One turning vector, and how many steps it has turned:
The counts run from 0 to 1081.
[ 1.64 -0.95 -0.51  2.78  0.66 -1.79 -1.23  0.23 -3.26 -0.62  1.71 -1.54
  1.45  2.90 -1.37  2.58  0.13 -0.04  2.88  1.96 -2.43  0.48  1.18  2.90
 -0.84  0.62  0.87  0.86  2.17  0.92  3.16 -4.51 -0.66  1.83 -0.38 -2.85
 -5.61 -0.81 -0.87  1.28  0.69 -1.48 -0.43  2.31 -0.94 -2.26  2.18 -0.45
 -1.47  2.41 -2.08 -0.30 -4.17 -1.05]
1050
[-0.06  1.10 -2.36 -0.23 -0.63  1.54  0.37  1.67 -1.08 -0.96 -0.52 -6.09
  0.65  0.77  1.50  1.12  1.05 -3.00 -0.42 -1.62  1.60 -0.58 -0.82 -0.14
 -1.54  2.27  2.82  1.37  2.63  1.50 -1.95 -5.59  0.05 -1.84  1.43 -5.58
 -1.73  2.08 -2.17  0.15  1.59  1.78 -0.18 -0.06  1.04  1.60 -1.39  0.91
  3.83  2.51 -0.82 -1.19  4.17  1.64]
126
[-1.67  2.19 -1.68 -2.56 -1.04 -2.45 -0.88  0.03 -1.92 -1.74  2.68 -5.02
 -0.30  2.82  1.95  3.62  1.72  0.16  0.74 -2.67 -1.35 -0.83  3.15  0.88
 -1.38  1.98  2.57  0.21  3.80  1.73  1.03 -1.10  1.68 -1.27 -2.76 -3.48
 -3.24  0.82 -1.85 -1.73  0.71  0.20  0.25  1.66 -1.71  1.56  0.29 -2.06
  1.21  1.75 -1.30  0.70  0.57 -1.37]
94
[ 0.76  1.22 -0.03 -0.11  1.30 -0.07 -1.50  2.23 -1.56 -3.30 -0.17 -2.89
  0.52  2.68 -0.96 -1.37 -0.29 -0.38  1.32  2.06  1.29 -1.39  4.34  1.77
  2.96  4.54  3.92 -1.04 -1.75 -1.54 -3.04 -2.33  0.85 -0.53  2.17  0.60
 -4.31  2.60 -0.05  3.09 -0.24  0.53  2.13 -0.55  1.43 -1.54  1.35 -0.29
  1.42  1.50  2.18 -2.23  2.83  2.54]
872
[ 0.62 -0.58  1.70  1.47 -0.48 -3.39 -2.92 -0.27 -0.97 -1.55  2.97 -2.32
 -1.67  3.23  0.74  1.91  1.32 -0.05 -0.57 -0.12 -3.03 -0.76  4.18  2.67
  3.38  0.97  2.58 -0.45  2.48 -0.44  1.05 -3.69  2.06 -2.65  1.68  0.12
 -4.98  3.74 -1.11  2.05  2.25  0.30  4.13 -0.71 -0.42 -1.66  1.02 -2.02
  0.04  1.50 -0.20  1.58 -1.54 -1.01]
172
[ 2.03 -2.77 -0.43 -1.21 -0.82 -2.35  0.92  1.12 -1.39 -3.39  0.52 -2.45
 -0.28 -0.07  1.40  2.85  3.96 -1.13  0.53 -1.70  0.44 -1.65  1.34  1.12
 -4.17  1.76  0.61 -0.55  2.73  1.11 -0.28 -5.04 -0.72 -3.20  0.82 -3.02
 -0.23  1.20 -4.22 -0.56 -0.30 -1.01 -0.55  0.02 -2.04 -1.81 -0.44 -0.05
  1.01  1.79 -5.88  0.52 -2.99  0.93]
825
[-1.03  0.04  1.65 -3.10  0.15 -3.15 -0.67  2.43  1.88 -1.71  1.54 -2.50
 -2.89  2.77  1.78  0.96  0.73 -1.00 -0.65 -0.94  2.46  0.69  1.62 -0.37
 -0.16  1.99  3.78 -1.18  4.61 -1.04 -2.10 -3.89  1.34 -4.26 -0.82 -1.10
 -2.83  3.20 -0.64  1.81  2.87 -0.03 -0.50 -0.02  2.57 -0.54  0.66 -2.10
  2.16 -0.25 -0.05 -1.64  1.31 -0.19]
281
[ 1.72 -3.25  0.74  2.21  2.72 -1.39 -2.92 -0.01 -1.83 -0.98  0.42 -0.85
 -0.53  4.16 -0.13  1.86 -0.11 -1.66  0.25  2.10  2.84  2.86  1.89 -0.88
  1.01 -0.10  1.98  1.31  2.82 -1.42  1.18 -5.97 -0.37  0.59  0.27 -0.04
 -2.78  1.29  1.42  0.35  1.16  1.21 -2.96 -0.45 -0.34 -1.68  0.92 -4.47
  0.25  3.19 -0.74 -1.94 -2.12 -0.31]
881
[ 0.48 -4.52  0.04  0.93 -0.03 -2.73 -1.04  0.52 -1.74 -0.40  1.03 -4.29
 -1.39  2.05  0.51  0.27 -0.10 -0.60 -0.61 -2.73  2.25  2.27  1.96  1.88
 -1.83  1.34  1.47 -1.92  3.86  1.35 -2.45 -5.78  1.74 -1.11  3.75 -2.25
 -0.43  2.02 -3.05  0.95  0.53  0.01 -1.26 -1.45 -1.29 -2.06 -2.05 -2.27
  2.84  0.72 -1.56  2.19  2.00  1.06]
307
[ 3.42 -1.45 -0.23  1.67 -1.11 -2.24 -2.44  4.79 -2.93  0.58 -0.40 -3.31
 -0.33  0.91  1.03  2.64  3.17  0.33  0.82  0.49 -0.31  1.84  2.96  0.78
 -1.32  0.73  0.56 -2.00  3.19 -1.08  0.19 -3.78 -1.44 -2.15 -1.69  0.29
 -2.69  2.27  1.25  0.23 -0.53  1.71  0.91  0.19 -2.05 -4.62  1.03 -2.29
 -0.67  1.14 -3.34 -1.77 -1.09 -1.62]
843
[-1.70 -0.25 -1.38  1.40 -0.05 -1.71  2.20  2.44 -2.31 -0.63  0.55 -4.59
  0.90  4.08  1.48  1.20 -0.14  0.58 -1.63 -0.67  4.67  3.91  3.13  2.67
 -1.93  0.98  0.54 -2.20  2.27  0.53 -1.30 -2.27 -0.98  2.87  0.24 -2.31
 -2.65  3.39 -1.15  3.52 -0.20  0.88 -1.97  0.44 -0.37  1.25  1.63 -1.71
 -0.03  2.19  0.91 -1.01 -0.04  0.66]
422
[-0.11 -0.08 -1.30  1.22 -1.28 -2.66  0.46  1.67 -3.85 -1.10 -0.58 -4.43
  1.11 -1.69  3.45  1.95  2.24 -0.36  0.69  0.77  3.21  1.47  1.52  0.66
 -1.85  0.56 -0.57 -1.64  3.94 -1.76  1.31 -4.18 -0.36 -0.91  0.20 -2.33
 -1.79  0.54 -1.69 -0.10 -1.30  0.41 -2.37  0.05 -2.23 -2.68 -1.18  1.67
  2.18  2.27  1.69 -2.76 -1.81  0.63]
460
[-2.57  2.24 -1.26 -3.50 -0.85 -0.36  2.11  1.00 -2.07 -1.41  2.43 -5.30
 -0.03  1.54  0.64  2.59  2.73  2.27  1.03 -1.87  3.19 -0.99  1.75  1.12
 -2.95  1.46  0.74 -1.30  2.43  2.21 -1.39 -1.43  1.50  0.37 -1.88 -2.78
 -2.80  1.62 -0.78  0.41  0.47  0.82 -1.43  2.80 -1.55 -2.27 -0.11 -1.04
 -0.80  1.58 -0.63 -0.10 -1.76  0.79]
929
[-1.22  1.46  0.51 -3.31  1.43 -1.47 -0.39  0.03  0.00 -2.76  4.03 -2.62
 -0.53  2.79  1.34  1.83 -1.01  1.59 -0.45 -2.10  1.45 -1.29 -1.46  1.19
 -2.01  1.57  1.98  1.71  3.01  1.06  0.33 -3.95  3.02 -0.75  0.36 -4.64
 -0.28  2.36 -0.39 -1.93  2.00  1.01  2.08  0.44  0.37  1.34 -1.58 -2.41
  1.89  4.11 -1.12 -2.09  0.80 -0.41]
431
[ 3.62 -1.12 -0.29  0.43 -2.18 -4.17 -0.44  2.59 -2.46 -2.01  1.35 -1.45
 -0.24  0.27  1.03  2.63  3.83 -0.16 -0.06  0.43 -0.13  0.69  0.99  3.21
 -3.39  1.65  0.25 -1.42  1.15 -1.35  0.22 -1.33 -1.56 -2.99  0.04 -2.39
  0.93  3.74 -3.70  0.24  0.42 -1.66  1.44  0.87 -2.02 -0.43 -0.50  0.57
  1.15  2.26 -4.75 -1.22 -2.48  1.41]
824
[ 3.08  0.28 -0.06  0.86  1.39 -0.95 -0.44  3.61  0.03  0.23  0.06 -1.97
  1.55  0.55 -0.72  4.03  2.51 -1.19  1.15  1.38 -0.17 -0.63  1.04  1.10
 -0.47  2.35  2.88 -1.84  2.16 -0.22  1.01 -4.62  0.05 -1.55 -1.76 -1.86
 -2.00  0.98  2.28  0.32 -0.29 -1.47 -0.39  2.55  0.03 -4.30  3.86 -0.47
 -0.47  1.37 -4.69 -2.15 -0.97 -2.84]
357
[ 1.93 -0.94  0.51 -2.57 -2.67 -2.23  1.23  3.52 -1.88 -3.14  0.59 -2.15
 -2.63  0.57 -0.67  2.82  1.83 -0.11 -1.00 -0.06  1.64 -3.25  1.70  0.95
  0.73  2.68 -0.07  0.47  0.63 -2.17 -2.58 -2.69  0.74 -5.19  1.17 -1.07
 -5.06  4.29 -2.11  1.03 -0.54  0.32  4.03  0.02  0.09  0.78 -1.50 -0.12
  1.56  2.96 -0.10 -1.61  0.75  1.69]
988
[ 3.95  0.12 -2.05  1.36  2.17 -1.84 -1.35  1.64 -0.62 -0.98  0.86 -0.57
  1.25  3.16  1.24 -0.51 -0.84 -3.64 -0.16  0.92  0.54  1.74  2.87  1.56
  3.22  3.16  4.00  0.13 -0.11  0.78 -0.26 -4.29 -0.64  2.43  2.82 -0.78
 -2.10  2.89 -0.58  3.41  0.32  0.63  0.03  1.25 -0.11 -0.49  2.35 -0.89
  0.64  1.91  0.46 -2.24  4.45  1.00]
30
[ 2.13 -0.25  1.85  1.70  1.57 -1.09 -1.97  4.67 -2.05 -1.97  1.53 -1.42
 -1.13  6.26 -0.28  0.09 -1.98  2.39 -0.36  1.00  0.23  2.91  1.57  4.72
 -1.10  0.14  0.60  0.40 -0.02 -2.36 -0.68 -3.81 -0.96  0.27 -0.30 -1.87
 -3.17  3.73 -2.72  3.41 -0.59 -0.32  1.10  0.35  2.46 -1.95  0.90 -3.14
  0.60  2.96  0.51 -2.29  0.71  2.21]
883
[ 2.50 -1.19  0.65  0.65  0.12 -6.38 -0.27  1.39 -0.72 -3.32  2.33 -2.27
  0.47  1.45  5.70  1.89 -0.58 -0.49 -0.96  0.23 -2.22  3.76  3.08  4.59
 -0.67  1.15  2.50 -1.66  2.52 -0.05  4.15 -1.83 -0.13  0.42 -0.51 -2.04
 -0.63  1.45 -1.15  0.59 -0.28  0.68  2.99  0.61 -1.45 -0.86  0.16  0.18
  0.21  1.93  2.03 -2.41 -0.91  0.66]
790
[ 2.18 -2.96  0.03 -0.13 -0.16  0.41 -1.94  3.91 -2.11 -1.26  0.17 -3.01
 -2.13  2.90 -1.81  1.09  0.55 -0.04 -0.35  1.51 -0.27  1.28 -0.09  4.15
 -1.16  1.97  2.81 -2.25 -0.16  1.00 -2.51 -3.53 -0.32 -2.41 -0.38 -0.59
 -0.95  3.40 -0.39  1.05  2.44 -0.77  3.78  1.03  1.63 -0.65 -0.21 -2.67
  1.28  3.25 -3.82 -0.77  0.31  1.39]
507
[ 2.41 -3.32 -2.73  0.52  0.26  0.07 -3.81  0.55 -3.39  0.41  0.83 -4.91
 -1.45  2.22 -0.48 -0.01  1.64 -2.93  0.01 -0.42 -1.16  0.55  0.74  1.24
  0.64 -0.59  2.41  1.23  1.52  1.73 -1.45 -5.85 -1.74 -1.02  3.44 -0.70
 -2.88  2.68 -0.01 -1.36  0.06  1.98 -1.53 -1.19 -1.94 -0.89 -2.28 -1.87
  0.84  1.62 -3.31 -0.21  1.01  0.91]
847
[-3.41 -1.64 -0.26 -1.54  0.74 -2.45 -1.78  0.65 -2.72 -2.23  1.19 -2.88
  0.36  1.50  1.61  3.05  1.28  1.24  1.01  1.73  5.25  0.90  1.11  1.21
 -1.28  1.74  2.62 -0.54  4.23 -0.51  2.41 -4.23  1.93  0.93 -1.46 -3.09
 -0.99  0.19  1.99 -1.38  1.72  0.25 -2.71  1.84 -1.74 -1.14  0.50 -0.74
  2.45  1.77  2.14 -3.77 -2.05 -0.76]
427
[ 1.32 -0.53 -1.54 -2.65  1.20 -0.45 -1.23  2.15 -0.10 -3.68  3.45 -0.54
 -2.12  3.96  1.33  1.50  2.84 -1.55  1.27 -1.69 -0.85  0.94  2.77  3.96
  0.21  0.44  3.39  1.38  1.26  2.48  1.90 -3.63 -0.41  0.40  1.35 -3.54
 -3.74  0.83 -3.40  1.01 -1.32  1.95  0.35  2.10  0.44 -0.25 -0.68 -2.55
  0.95  0.91  0.84 -0.44  2.53  0.55]
399
[ 3.35 -1.73 -2.24  2.78  0.02 -3.11 -2.75  2.47 -5.28 -1.94  0.65 -1.26
  1.16  1.88 -1.48 -0.19 -2.42  0.94  0.58  2.86 -1.77  1.88 -1.57  2.70
 -1.16  1.41  1.04 -0.59  0.71 -2.69  1.42 -2.70 -1.37  0.21  1.89 -1.41
 -1.07  1.48 -2.03  0.49 -0.05 -0.86  0.87 -0.39 -0.21 -1.78 -1.54 -0.13
  1.50  3.75 -2.81 -2.85  0.08  0.96]
343
[ 3.23  2.16 -1.33  3.07 -0.83 -5.98 -2.08  1.90 -4.20 -0.91  1.28 -2.87
  3.40  0.93  2.03  2.92  1.45 -0.35  0.75 -0.20 -0.77  0.94  2.46  0.68
  0.74  3.38  0.62 -1.19  2.51 -1.98  1.30 -0.26  0.35 -0.09  0.26 -0.33
 -2.12  4.61  0.32  0.67  0.51 -0.30  1.86 -1.28 -3.04  0.41  3.52 -0.18
  0.96  3.93 -2.97 -2.53  0.98  0.55]
336
[ 3.54 -1.01  0.15  2.63  2.21 -2.27 -1.18  1.90 -2.86 -1.70  0.80 -1.14
  0.95  1.25 -1.03 -0.20 -2.57  1.08  1.91  2.17  1.52  1.03 -1.68  2.40
 -0.33  1.91  1.05 -2.42  0.89 -2.39  0.74 -3.96  1.39  0.65  3.65 -1.84
 -1.65  1.72 -1.24  2.22 -0.18 -3.04  0.20  0.90 -1.10 -4.93  0.78  1.88
  0.35  3.52 -1.82 -2.49 -1.71  1.81]
681
[ 2.25  1.48 -3.87  2.91  3.78 -2.69 -0.28  0.07 -0.15 -3.06  2.08 -0.60
  2.03  1.73  4.88  0.81 -0.29 -1.11 -1.13  0.92 -2.20 -0.97  1.62  0.24
  0.64  1.84  3.61  2.15  1.93 -1.91  3.56 -5.64  1.73  0.33 -1.25 -1.54
 -2.15  1.21 -1.32 -0.88 -0.72 -0.59 -0.82  1.83 -1.31 -2.37 -0.89 -1.65
 -1.09  2.65 -4.26 -1.56 -0.86 -1.32]
1068
[-1.23  0.75 -1.81  0.39  1.52 -1.36  1.83  1.18  0.73  0.97  0.71 -4.67
 -1.05  1.45  2.18  0.75 -1.11 -3.12 -2.59 -1.31  3.70 -1.08  1.64  0.27
  1.29 -0.03  1.92  2.42  2.35  0.88 -0.49 -5.91  1.46 -0.38 -0.46 -4.20
 -2.56  3.65 -1.74  0.31  1.65 -0.28 -0.12  1.69  0.46  1.11  2.01 -0.33
  2.03  1.09  1.97  0.60  3.52  0.16]
275
[ 0.70 -3.77 -2.16 -2.58 -0.10 -4.38  0.28  2.03 -3.24 -2.32  1.89 -4.05
  0.25  0.16  2.29  1.80  0.84 -1.65  0.28 -0.39  1.19  2.58  1.44  2.19
 -4.65  1.44  2.29 -1.24  2.86  1.69  1.30 -2.23 -1.61  1.25 -0.67 -1.23
 -0.14 -0.24 -1.37 -0.32 -1.20  1.24 -3.02  1.48 -2.24 -1.92 -0.07 -0.66
 -0.30  1.75 -1.87 -2.01 -1.74  1.15]
940
[-1.01  2.26 -0.96 -0.74  1.43 -2.79  0.35 -1.05 -2.17 -3.08  4.25 -1.00
  0.48  2.29  2.90 -0.16 -0.64  0.04  0.59 -1.30  1.33 -0.30  5.55  1.21
  1.35  2.21  1.96  0.43  1.97 -1.15  0.89 -3.39  1.78  0.54  2.68 -2.39
 -4.61  1.11 -4.19  2.62 -1.71 -0.92 -1.07  0.98 -1.19 -1.69  1.53 -0.08
  0.59  0.36  3.67 -0.20  0.73  0.81]
68
[ 2.69 -3.71 -0.87 -0.99  0.67 -3.39 -1.48  1.60 -1.38 -0.72  2.32 -3.24
 -2.03 -0.41  0.29  0.95 -0.32 -5.16  0.38  1.21  1.04  2.12 -1.61 -1.20
 -1.74 -0.71  0.78  1.94  3.02 -0.45  2.22 -5.24 -1.77 -2.00  4.48 -3.04
 -2.29  1.12 -1.26 -0.67  0.18  1.12 -0.93  0.75 -0.77 -1.29 -0.89  1.14
  0.56  2.58 -0.16 -2.68  1.02  1.39]
978
[ 0.35 -0.04 -0.45  1.24  2.10 -2.00  2.08  2.47  2.59 -2.30  2.95 -2.21
 -3.17  2.29  4.01  0.50 -1.02  0.46 -3.56 -0.02  3.84  1.42  0.85  1.81
 -2.13 -0.70  1.62 -0.67  3.06 -0.39  0.28 -5.23  1.85 -0.85  0.02 -0.90
 -3.19  2.10 -1.88  1.87  1.48 -1.24 -1.21  1.61 -0.79 -3.92  0.93 -2.12
 -0.93  0.32  0.48  0.49 -3.61  0.82]
773
[ 1.66 -0.46 -0.20  0.43  0.81 -2.47  1.76  2.72 -0.45  1.08  2.26 -6.39
  1.51  0.48  0.16 -0.89 -2.06  0.94 -0.87 -0.84 -0.69  1.98 -0.04  3.24
 -1.19  2.13  2.94 -4.39  0.64 -0.32 -2.14 -3.65 -0.44  0.01  3.06 -3.33
 -0.07  3.83  0.25  2.80 -1.26 -2.34  1.99  0.95  0.72 -4.16 -0.49  2.07
  1.19  1.13 -1.91 -1.80  0.64  1.64]
812
[ 0.74  1.70  1.09 -0.60 -0.61 -3.27  0.46  2.98 -1.01 -3.20  1.96 -1.68
 -1.58  2.41  1.70  2.33  2.42  0.01  0.68  2.27  1.78  1.57  2.65  1.10
 -0.08  1.62  1.28 -0.43  1.04 -1.85  0.09 -0.84 -0.87 -2.35 -3.09  0.94
 -5.43  2.52 -0.61  2.30  1.77 -0.35  1.04  3.33  1.13 -1.19  3.06 -1.61
 -1.06  2.12  0.92 -3.79 -2.24  0.32]
746
[ 3.15  2.67 -2.32  2.29  1.30 -1.65 -1.84  2.87 -1.99 -0.75  0.04 -1.24
  1.55  0.85  1.15  0.22  1.48 -3.13  0.75  3.65  0.66  1.94  2.03  1.71
  0.65  4.13  3.12 -0.36  0.14 -1.08  0.34 -0.99 -1.02  0.42  0.84 -0.35
 -1.90  3.46 -1.32  2.73  1.37 -1.41 -0.11  2.94 -0.54  0.29  3.30  0.48
  1.81  3.05 -1.41 -3.70  1.75  2.82]
369
[-0.62 -0.20 -0.51  1.71  0.63 -5.45 -0.15 -1.50 -2.57 -1.90  2.47 -4.88
  0.88 -0.02  3.87 -0.83 -2.13 -0.86 -1.69 -0.89  3.44  0.07  1.61 -1.36
  0.55  2.13  2.14 -1.33  1.97 -1.29 -0.61 -3.72  2.56 -0.47  4.30 -0.93
 -1.92  2.36 -2.00 -0.28  2.24  0.14 -0.47 -0.86 -2.82  0.51 -0.93  0.85
  2.38  2.86  1.70 -0.90  0.84  2.69]
795
[ 1.90 -0.78  0.09  2.21  0.63 -2.95  1.88  3.01 -0.14  0.33 -0.84 -1.86
 -0.08 -1.74 -0.14  1.89 -0.11 -3.19 -2.45  4.40  5.34 -0.61 -1.26 -1.07
  0.84  3.57  2.02 -0.92  2.21 -3.56 -1.14 -3.65  0.80 -2.59  0.35 -0.80
 -2.16  3.64  0.17  0.56  2.95 -2.05  0.68  1.81  0.36 -1.43  2.41  0.79
  2.20  3.11 -0.05 -3.27 -0.91  1.92]
986
[ 0.97  0.00 -0.53  1.04  2.13 -2.55 -4.88  0.11 -1.37 -3.39  3.53 -2.21
 -0.15  3.42  3.46 -1.84  0.44  0.03  1.27 -0.86  0.94  2.54  3.34  2.17
  1.36  0.66  4.41 -1.71  1.21  1.66  0.68 -4.27  1.85  2.02  2.44  0.74
 -1.16  0.45 -0.10  0.89  1.69  0.62 -0.96 -0.70 -2.85 -2.82  0.84 -2.84
 -0.84  1.04 -0.92  0.14 -1.13  0.73]
549
[ 0.79 -0.75  0.34 -2.09  1.99 -1.20  1.15  1.39  2.88 -2.36  1.02 -1.17
 -1.28  3.34 -2.39  3.71  0.79 -0.69  1.98 -0.43  1.21 -0.76  2.12  1.05
 -0.22  3.51  3.87 -1.26  3.36  2.12 -0.19 -4.99  2.22  0.03 -0.70 -2.74
 -2.74  1.34 -0.15  1.97  2.14 -1.35 -0.93  2.33  1.89 -1.10  2.74 -2.52
 -0.48  1.93 -2.75 -0.24  0.14 -1.58]
897
[-1.40 -0.02 -0.67  1.18  1.34 -3.34  2.34  2.26  0.73  0.41  2.79 -3.15
  0.69  1.43  0.69  1.31 -1.39 -0.84 -1.04  1.25  3.23  3.67 -0.81  2.37
  1.14  2.20  2.55 -2.59  3.93  0.44  0.83 -3.36 -0.76  0.65  0.54 -3.75
 -3.87  2.45  1.88  3.02  2.01 -1.06 -0.11  3.11  0.80 -1.19  1.95  1.92
  0.66  2.25  2.90 -3.83 -0.48  0.62]
778
